In the rows, zero is written as 128.
The rows of Z fall into 4 groups, and each row is roughly a mix of its group's hidden directions.
Z:
[[127 119 132 122 115 146 127 167 111 103  71]
 [143 137 125 113 161  99 182 107 119 110 136]
 [164 161  90 169 119 113 128 133 127 132 150]
 [121 146 107 133  97 120 106 176 166 125 112]
 [167 106 155  74 112 132 109 131 133 130 128]
 [147 140 132 160 125 143 127  88 108  92 163]
 [111 156 143 102 130 165 152 116 123  81 117]
 [128 120 153  88 142 113 166 130 159 141  96]
 [127  97 115 166 126 141 115  85  89 134 117]
 [136 110 155 118 136 125 163 107  90 149 167]
 [152  81 137 130 160 136  96 151 135 118 102]
 [130 104 114 151 128  81 112 133 133 173 152]
 [139 118 123 134 165  92 185 131 120 139 125]
 [119 130 103  88 152  88 140 151 150 149 143]
 [114 131 127 154 117 131  97 122 140 181 165]
 [116 141  87 157 116 122 100 175 145 120 133]
 [180 131 116  90 107 129 100 105 131 113 121]
 [106 165 116 100 124 114 148 154 156 130  90]
 [ 88 142 128 131 130 104 134  87 121 153 168]
 [ 96 167 132 123 144 129 156 100 135  97 158]
 [120 139 108 161 113 114 127  90 162 111 165]
 [127 136  91  87 155  91 130 130 129  95 127]
 [139 120 155 112 135 125 159  65 124 128 143]
 [105 143  76 151 133  97 141 133 137 117 159]
 [118 163 136  91 132 110  97 120 172 110 124]
 [112 161 144 114 151 154 158 116 159  91 135]
 [122 132  88 130 123 104  96 151 115  80 136]
 [129 116  97 173 106 105 121 125 141 119 172]
 [128 108 151 130 187 150 107 115 155 120 126]
 [158 117 151  78 114 145  94 147 139 127 115]
 [113  89 151 114 151 149  92 105 101 136 110]
 [116 134  95 129 128 116 116 179 127 158 164]
 [125 140 173 108 135 168 117 101 140 127  94]
 [146 128 112 149 104  96 131 146 152 178 144]
 [143 113 113 165 131 140 135  92  84 104 146]
 [140 129 123 154 133 142  91  91 106 173 137]
 [158 106 174  91 130 154 114 109 115 133 119]
 [ 95 155 116 128 144 106 178 134 123 141  98]
 [ 87 113 118 150 108 118 101 142  92 123 162]
 [133 124 135 164 104 153  85 108 160 113 145]
 [151 122 166 138 126 148 189 131 126 126 138]
 [115 155  93  82 139  94 148 133 145 117 135]
 [121 155 135 111 139 148 159 135 141  69 123]
 [137  99 165 152 136 140 152  93  92 143 131]
 [111 169 130 139 122 109 167 149  87 119 118]
 [150 122 162 113  84 138 113 140 164 134 101]
 [151 133 140 152 134 136 167 104 118 118 179]
 [188 141 121  90 111 126 118 115 125 118 109]
 [124 121 171 103 126 129 151 124 161 149  87]
 [141 124 112 134 151 110 163 105 120 135 184]
 [107 107 143 134 171 133  96  86 116 142 143]
 [126 107 123 163 105 161 110 147  91 127  96]
 [171 132 115 132  94 133 139 175 140 126 101]
 [145 124 103 133 103 128  78 142 155 133  92]
 [144 111 140 138  85 117 128 178 136 147 102]
 [121 101 144 120 147 132 145  74 153 142 158]
 [146 167 105 131  93 129 160 152 124  95 123]
 [108 107 126 140 136  87 115 114 134 175 160]
 [140 125 122  90 155 157  77 140 116 112 137]
 [133  77 132 133 131 112  93 132 119 173 120]
 [ 76 168 130 147 124 145 122 130 151 102 116]
 [141 151 122 149 132 127 132 111 124 116 196]
 [ 97 129 167 139 114 160 133 102 141 167 134]
 [138 134  97 145 145 101 137 171 140 123  84]
 [ 87 118 138 151 134 103 164  99 119 153 149]
 [131  92 153 113 166 141 122 151 159 103 106]
 [100 162 129 132 138 142 129  75 102 121 153]
 [133 158 127 133 141 100 182 127 130 139  91]
 [152 113 113 145 131 113 128 159 146 164  81]
 [ 93 119  90 152 148  91 127 142 134  97 136]
 [118 112 102 113 129 124 128 188 114 135  93]
 [112 164 126 134 161 118 174 137 137  96 113]
 [153  97 118 106 148 116 126 114  91 125 173]
 [119 139 109 102 143 102  90  89 138  98 112]
 [148 100 130 124  92 130 108 148 114 174 102]
 [ 95 114 161 150 123 140 147 108 130 178 139]
 [136 167 115 114 113  90 157  99 104 109 118]
 [131 127 170 140 110 153 116  88 134 113  89]
 [131 133 186 131 110 154 136 111 154 135 100]
 [143 137 128 105 165 153 131 146 140  74 142]
 [124 123 168  99 132 122 147 109 165 147  92]
 [145 146 102 124 108 120  98 171  99  98 117]
 [107 111  76 131 137 106  92 131 110 154 135]
 [112 104 148 126 154 131 154  83 155 145 155]
 [109 147 127 105  74 136 146 121  89 128 115]
 [141 149 113 115 134 152  97 146 164  88 104]
 [102 141  92 168 149 112 145 105 123 118 160]
 [ 94 145 118 159 169 140 144  91 109 122 135]
 [109 157 114 126 107  99 134 121  83  94 148]
 [146 138 132 110 165 141 149 110 180 111 110]
 [128 119  88 126 155  90 131 135 124  81 145]
 [172 149  95 156 102 115 137 161 134 126 127]
 [112  99  93 110 136 113 113 144 107 129  78]
 [126 133 171 108 121 137 126 101 159 119  82]
 [132 150 163 140  99 164 108 141 135  95 103]
 [145 141 147 139 166 173 115 103 159 142 129]
 [139 148 129 112  75 129  94 119  89 122 134]
 [116 164 102 132 102  91 129 132  93  99 121]
 [142  77 130 132 123 114  95 144 119 169 112]
 [ 92 158 127 145 134 119 168 140 132 142  86]
 [135  98 118 118 127  99 135 175 122  85 111]
 [ 99 161 139 121 143 141 149  89 160  99 133]
 [127 162 132  88 130 115 124 168 158  99 127]
 [152 114 105  97 135 120 100 116 128 107 179]
 [156 120 112 116 167 124 138 124 180 114 103]
 [154 100 104 148 124 113  92 138  81 125 116]
 [130 129 103 144  94 106  97 167  96 132 109]
 [163 101 146 103  88 108 133 160 133 144 119]
 [ 97 157 135 147 162 163 121  91 130 119 115]
 [136 124 108  82 152  97 155 115 106 124 156]
 [123 130 104 144 120 130  91 186 118 108 113]
 [141 103 126 127  87 117 116 147 122 182 112]
 [152  99 134 114 146 130 123  87 102 121 172]
 [117 117 102 160 107 148  85 151  96 138 119]
 [134 149  99 144 119 137  96 151 101  82 144]
 [135 105 139 144 175 143  90 101 136 153 135]
 [164  94 128 106 123 117 116 104 117 121 177]
 [114 124 114 192 102 109 144 148 132 139 127]
 [139 161 103 127  88  95 118 133 100 118  99]
 [132 132 138 112 151 154 142 142 136  65 108]
 [140 157 139 151 125 134 119  93 134 108 182]]
Each list below has one row that fits no group; the rest each fit one group, if only roughly. Name that row.
  q_160: [160 142 151 118 130 177 117 156 139 135  97]
  q_672: [118 147 129 135 141 163  87  92 153 104 142]
  q_207: [139 114 102 117 156 106 152  94 103  88 127]
  q_408: [ 97 117 147 105 166 128 136 123 133  75 131]
  q_385: [149 184 114 140 111 162 145 115 121 107 131]
  q_522: [100 128 119 103  77 103 148 132  97 141 125]
  q_92: [113 158 140 139 150 178 146 124 130  87 133]
  q_934: [110 130 125 146 141 101 189 111 103 141 130]
  q_964: [188 117 121  98 132 135 112 157 119 127 108]
  q_967: [ 99 121  86 146 107  91 101 125 116 106 142]
 => q_92
  q_832: [ 87 141 139 159 102 146 110 162 100 140 121]
  q_399: [152 157 141 110 105 169  99 156 124 116 107]
  q_57: [135 130 113 139 113 149  68 147 155 109 142]
  q_277: [129 143 128 163 108 148  85 106 108  92 119]
  q_937: [117 164 107 127 116 128  82 159 139 103 152]
  q_881: [143 130 101 107 122 112 112 103 153 106 180]
  q_748: [122 154 122 129 122 151  82 114 170 101 142]
  q_47: [126 154 120  93 101 102 145 133 178 125 116]
  q_21: [115  98 159 102 122 154 110 119 138 169 101]
  q_194: [114 139  70 104 110  93 118 147 124 130 134]
  q_962: [110 125 130 183 129 116 170 131 102 144 114]
  q_800: [139 119 107 145  92 116  98 174 157 122 138]
  q_378: [ 82 132 132 158 156 127 154 129 169 137 123]
  q_442: [108 173  99 107 137 121 124 115 172 107 130]
  q_612: [104 128 145 135 165 121 123  96 161 146 167]
 => q_194
  q_921: [ 91 173 101 119 157 135 123 137 142 113 100]
  q_26: [163 133 125 100 126 125 129 157  80  96 141]
  q_441: [162 111 137  94 152 128 153  86 137 121 153]
  q_199: [119  95 116 150 132 105 129 119 159 179 108]
  q_742: [144 140 157 171 105 161 141 128 122 132 166]
  q_52: [128 151 164 127 141 137 184 123 112 156 131]
  q_312: [112 156 160 104 141 148 142  89 150 123  97]
  q_554: [144  90 108 119 112 103 100  84 138 141 147]
  q_115: [129 137 173 117 118 131 160 138 173 158 127]
  q_357: [105 145 107 150 167 159 101 108 117 105 148]
  q_175: [157 110 112 108 115 112 130 188 136 108 135]
  q_658: [142 139 131 128 132 128 178 162 121 118 175]
  q_894: [114 102  87 142 140 118  86  99 100 133 128]
  q_768: [111 107 111 103 139 105 145 166 130 171 105]
  q_274: [118 138 148 123 156 130 149 125 193 135 143]
 => q_175
  q_704: [114 129 108  86 138  94 105 154 157 144 107]
  q_86: [ 84 164 129 137  96 134 112 114 102 102 142]
  q_982: [114 112 117 130 131 119 142 147 132 197 145]
  q_156: [133 140 147 120 113 155 122 166 124  85  89]
  q_87: [ 92 168  86 114 147 116 136 136 152 114 119]
  q_857: [138 167 152 109 105 179 110 127 138 116 116]
  q_491: [133 129 107 161 137 101 109 101 107 168 158]
  q_681: [ 98 166 139 130 139 146 122  80 155 120 146]
  q_288: [152 119 115 142 146 127 172 119  99 105 169]
  q_896: [156 103 137 137 130 107 154 146  99 177 119]
 => q_681
  q_204: [147 137 130 108  86 101 145 176 113 119 118]
  q_417: [160 106 176 117 102 143 115  93 139 130 130]
  q_866: [122  98 100 150 147 125  99 156 169 130 107]
  q_221: [124 129 136 140 128 123  93  64 143 143 144]
  q_484: [105 113 143 122 187 121 124 115 151 100 145]
  q_766: [113 140 130 158 140 151 119  69 141 113 150]
  q_102: [134 117 153 128 162 158 118  83  93 119 138]
  q_702: [108 110 114 158 111 134  81 146 159 140 104]
  q_673: [143 104 104 140 147 133  90 145  99 116 169]
  q_100: [137 150 110 121 144  96 167 151  98  94 121]
  q_665: [148 133  82 117 110  84 108 124 115 100 120]
 => q_204
  q_212: [120 124 159 128  94 153 109  89 134 166 138]
  q_560: [108 139  82 111 139  97  88 145 130 130 150]
  q_571: [101 116 153 118 150 116 138 119 178 161 146]
  q_168: [105 120 152 126 156 149 145 115 121 111 184]
  q_556: [159 111 154 109 106 159 108 105 136 169 132]
  q_407: [123 147 112 140  88  92 141 131 127 174 149]
  q_267: [ 96 143 157 101 131 169 133  88 120 130 122]
  q_158: [159 156 102 137  85 132 134 146  94 110 114]
  q_477: [123 155 157 126 152 135 187 122 111 146 125]
  q_898: [128 107 124 160 105  98 167 160 114 154 120]
  q_611: [141 100  83 137 134 106 115 163 123 103 155]
 => q_611
  q_217: [168 165 145  92 112 154 124 122 121 107 110]
  q_635: [117 152 133 104 120 105 167  85 160 125 125]
  q_307: [144 172  96 147 107 128 141 123  97  95 139]
  q_520: [134 112  98 114 143 114 168 177 107 130 131]
  q_674: [143 100 158 169 119 137 134  82 129 135 148]
  q_855: [157 108 154 137 125 116 173 142 102 157 151]
  q_617: [124 126  87 122 141 118 106 127  95  85  98]
  q_534: [140  95 114 141 151 120 182 111  99 136 134]
  q_671: [144 110 109 123 109  79 160 130 124 137 166]
  q_642: [161  88 104 109 146 100 120 104 151 118 148]
  q_877: [106 114 112 144 133  81 108 107  93 145 152]
  q_69: [130 132 113 143 107 139  83 179 149 117 116]
  q_661: [146 105 176 121 119 144 150 135 105 154  95]
  q_931: [ 72 149 123 164 110 122 115 150 107 125 126]
  q_662: [151  88 130 176 100 120 120 133 112 133 154]
 => q_855
  q_598: [119 154  98 154 131 100 126 100  96 118 165]
  q_29: [133 150 168 123 110 138 107  94 157 104 100]
  q_59: [178 125  96 110 135  85 137 118 123 118 111]
  q_124: [131 151 173 121 135 161 170 126 124 156 119]
  q_44: [125 139 139 114 127 151 101 179 132 133  83]
  q_147: [115 101  99 159 115 107  99 152 143 154 102]
  q_297: [114 171 151 126 134 176 138 148 141 106 112]
  q_353: [164  86 119 131 143 130 107 121 166 158 118]
  q_150: [ 96 170 106 136 143 150 100 140 154 113 106]
  q_823: [129 131 103 129 127 141  97 132 100  76  96]
  q_322: [157  81 137 121 152 120 147  96 139 157 143]
  q_892: [147 101 163 106 145 167 133 108 135 143 161]
  q_291: [180 144 127  99 127 106 160 127 101 121 111]
  q_366: [130 138 178 139 123 168 163 105 122 135 140]
 => q_366
  q_805: [103 115 117  74 126 108 122 172 139 126 121]
  q_79: [169  82 120 127 128 127 107 130 153 164 117]
  q_582: [161 113 128 152 129 136 103 133 154 183 124]
  q_570: [109 117  85 153 115  83  97 127 138 127 117]
  q_770: [123 106 138 186 112 117 159 126 104 149 125]
  q_327: [134 115 103 122 120 135  71 138 149  89 135]
  q_78: [149 120 138 113 105 154  69 147 150 122 130]
  q_790: [161 139 115 144  86 134 122 125 106 177 123]
  q_439: [126  92 127 137 112 145  78 154 107 144 152]
  q_957: [124 131 161 142 140 178 104 128 112 130  89]
  q_401: [132 112 114 117 149 109 180 152 124 158 155]
  q_795: [169 100 143  96 142 134 139  89 132 141 152]
 => q_805
  q_530: [133 142 168 148  96 169 124 158 132 118 108]
  q_482: [ 98 125 134 102  79 103 150 133 126 163 128]
  q_367: [127  90  95 127 128  93 105 106 116 114 163]
  q_654: [163 116 117 128 119 111 133 163 145 126  74]
  q_533: [130 142 127 104 112 139  98 178 152 126  93]
  q_847: [105 114 116 135 157  80 138 134 136  93 157]
  q_149: [125 132 154 127 164 150 132 116 185 147 135]
  q_282: [105 156 120 108 151 138 131 169 121 134  82]
  q_356: [103 162 145 128 114 172 105 131 123  96 151]
  q_587: [128 135 146 128 171 144 178 127 161 137 113]
  q_939: [154  96 103 124  97 104  85 110 126 145 129]
 => q_654
  q_528: [134 138 110 116  86  98 128 165 169 127 123]
  q_464: [ 94 118 152 136 131 135 172 114 137 166 101]
  q_191: [165  86 158 145  90 124 121 144 121 144 131]
  q_248: [104 167 166 116 131 159 157 104 123 115 142]
  q_137: [139 145 133 144 182 151 125 114 154  91 133]
  q_601: [132 132 170 101 139 162 154 101 115 130 159]
  q_862: [120 158 108  94  99 106 127 143 175 118 124]
  q_284: [127 107 123 146 100  93 131 124  95 177 125]
  q_34: [ 89 152 135 140 145 149 134 153 114  82 147]
  q_468: [154  82 143 162 117 125 131 137  90 144 145]
  q_80: [ 96 162 125 130 138 113 174  95 148 127 114]
  q_131: [174 117 101 155 120 116 109 169 118 125 111]
  q_980: [108 118 111 178 155 123 139 136  84 138 139]
  q_786: [177 122 125 141 127 162  98 143 132 149  97]
 => q_464
  q_189: [144 123 169 112 138 186 120 124 148 140 132]
  q_132: [127 113 105 145 167 143 101 149  83 126 147]
  q_165: [135 162 142 130 117 141  89 105 131  77 128]
  q_579: [107 103 112 122 157 111 140 136 130 155 182]
  q_510: [135 118 105 151 138 138  88 105 126 107 177]
  q_572: [111 100 161  96 128 136 141 148 169 152 112]
  q_901: [162  93 156 144  95 132 117  99 135 131 155]
  q_449: [106 173 145 128 124 164 121 152 131  89 123]
  q_198: [ 70 157 115 154 124 104 141 113 133 111 126]
  q_28: [110 124 108 121 138  95 134  85 127  93 163]
 => q_579
  q_769: [108 129 161 104 157 148 150 129 176 112 124]
  q_2: [124 163 120 113 125 130 128 145  94  72 144]
  q_712: [147 147 124 143 176 144 132 138 153  83 131]
  q_669: [144 128  96 109 133  89 138 128  98  85 146]
  q_259: [139 103 148 117 116 113 144 104 144 140 187]
  q_691: [109 143 110 154 138 118 146  73 140 113 158]
  q_720: [124 144 170 148  95 164 116 153 152 140 122]
  q_844: [143  94 143 178 114 120 149 117 104 145 152]
  q_107: [136 126 169 110 109 115 178 119 126 148  99]
  q_3: [121 133 122  79 155  91 128 107 160 123 114]
 => q_259
  q_448: [128 135 134 105 121 132 151 196 144 144 123]
  q_383: [139 127 131 115 133 164  66 151 135 112 123]
  q_374: [128 105 113 122 178 134 131 124 168 101 154]
  q_245: [124 167 130 133 163 154 144 107 152  95 150]
  q_532: [158 132 109 129 108 123 145 177 131  89 108]
  q_20: [ 91  99 110 144 124 102 108  93 134 121 162]
  q_128: [151 105 164 125 134 171  87 115 112 125 129]
  q_310: [123 117 158 133 147 137 168 104  86 153 113]
  q_952: [ 97 147 116 127 133 145  94 124 166  84 129]
  q_300: [112 116 152 119 178 165 130 123 118 110  97]
  q_735: [136 115 119 140 140 115 160 120 128 173 177]
  q_838: [109 135 149 144 150 128 173 129  97 147  91]
  q_826: [133 100 127 144 138 133  80 101  91 156 128]
  q_471: [ 78 159 125 146 118 103 154 103 121 109 137]
 => q_300
  q_923: [107 144 118 105 131  89 184 112 132 136 127]
  q_219: [ 94 127 118 138  88 105 114 100 100 128 159]
  q_162: [148 112 141 171 116 164 143 115  88 109 130]
  q_699: [106 131  88 126 133 103  88 137 132 162 155]
  q_290: [ 86 166  90 148 153 117 150 137 130 130 123]
  q_400: [164 151 122 109  97 138  99 150 111 125  89]
  q_787: [103 107 134 172 132 108 167 156 135 151 119]
  q_370: [110 156  84  98 155 123 117 118 145 101 148]
  q_129: [120 138 168 149  97 159  93 114 144 140 107]
  q_992: [121 144  99 110 104  91 147 168 157 128 116]
 => q_787
  q_161: [146 135 116  80  99 103 123 158 162 125 124]
  q_703: [106 105 104 153 124  73 136 116 106 141 143]
  q_146: [119 139 167 149 104 154  92  96 146 136 112]
  q_883: [152 102 100 124 101 107 101 163 134 125 161]
  q_639: [130 105 152 118 127 145 157 155 128 127  70]
  q_949: [147 119 127 152 117 153 151 156  92  87 112]
  q_893: [140 141 109 159 115 104 119 114 134 181 157]
  q_814: [113 143  94 142 143 124 118  91 144 104 172]
  q_716: [120  84 133 154 133 129 149  87 100 137 152]
  q_938: [125 142 102 150 158 108 123 110 106  81 154]
  q_613: [131 111  98 100 153 114 149 145 100  94  98]
  q_996: [101 126 149 161 150 135 157 152 138 166 104]
  q_899: [137 115 141 121 131 131 136  75 175 155 120]
 => q_716
  q_884: [176 124 143 111 128 121 163 115 115 168 109]
  q_176: [125 157 176 109 118 139 114 132 172 124 106]
  q_551: [123  73 148 105 121 120 115 157 133 144  97]
  q_295: [148 102 114 124 111 102 130 186 107 144 131]
  q_900: [163 119 106 136 112 114 132 179 128  97 107]
  q_973: [ 75 137 123 159 119 151  99 156 134 114 122]
  q_638: [120 131 104 133 113 119 150 150 114 175 173]
  q_437: [136 148 126  73 138 145  95 113 155 110 138]
  q_678: [ 86 132 133  93 112 128 143 117  94  89 125]
  q_345: [122 103 146 146 159 129 172 126 133 174 135]
  q_773: [106 110 154 146 156 162 141 164 113 129 158]
 => q_638
  q_117: [172 116 127 106 107 150  81 135 138 136 108]
  q_206: [133 150 105 129 132 116 128 157 130 128 193]
  q_334: [116  77 125 145 132 123 110 108 153 167 145]
  q_481: [147 107 135  84 123  91 169 120 113 142 135]
  q_526: [ 99 153 101 105 163 105 161 144 109 133 116]
  q_461: [156 120 149 109 175 150 117 124 171 119 126]
  q_359: [126 118 176 139 113 152 125 100 145 150  90]
  q_650: [138 123 106 147 131 124 112  92 134 105 185]
  q_311: [144 119 121 175 116 156 134 137  94 125 168]
  q_834: [113 122 125 127  89 136  74 102 131 112 154]
  q_942: [121 111  93 151 138 108 120 111 112 164 171]
  q_503: [118  76 134 122 157 115  96 128  97 107 118]
  q_614: [132 130 179 131 108 152 147 151 155 155 108]
  q_285: [ 76 127 143 150 124 156 108 106 161 137 140]
  q_314: [154 130 122 112 102 127 106 152  71 115 141]
 => q_461
  q_371: [123  85 140 135 140 122 135 143  89 139 175]
  q_774: [115 146  93 127 121 124  79 174 127 118 126]
  q_917: [128 173 117 129  87 153 139 106  93 130 128]
  q_694: [134 106 105 106 110 119  88  93 126 113 165]
  q_603: [126 184 126 127 100 163 149 103 120 135 126]
  q_495: [106 148 151 133 124 179 108 159 149 109 116]
  q_640: [105 111 125 126 108 111 105 100  80 162 136]
  q_744: [155 144  91 152 120  98 140 160 124  93 136]
  q_99: [120 129 140 130 153 153 146 110 189 134 107]
  q_466: [136 109  85 117 156 101 149 116  95 101 128]
  q_777: [ 81 127 144 147 141 140 152 147  93 136  97]
  q_743: [144 161 147 124 137 183 140 116 161 131 118]
  q_220: [126 114 127 137 116 127  95 105 101 188 130]
  q_459: [105 149 158 150 129 173 129 168 119 133 114]
 => q_777
  q_627: [123 153 142 145 106 151  78 103 131  97 121]
  q_299: [158 151 127 127 124 144 125 178 128 132  83]
  q_339: [111 113 110 119 121  96 109 130  81 142 168]
  q_954: [161 128 149  98 112 123 145 108  78 131 150]
  q_684: [114  97 115 133 135 119 104  76 114 141  94]
  q_816: [129 147 144  81 110 110 157 128 161 133  98]
  q_527: [140 188 116 141 106 144 156 128 151 124 143]
  q_103: [138 139 100 121 163 109 142 159 123  77 129]
  q_222: [105 156 114 144 136 157  89 160 146 118 102]
  q_195: [139 136 178 129 119 143 164 155 156 151 135]
  q_879: [152  90 118 128 179 136 121 153 157 125 122]
 => q_339
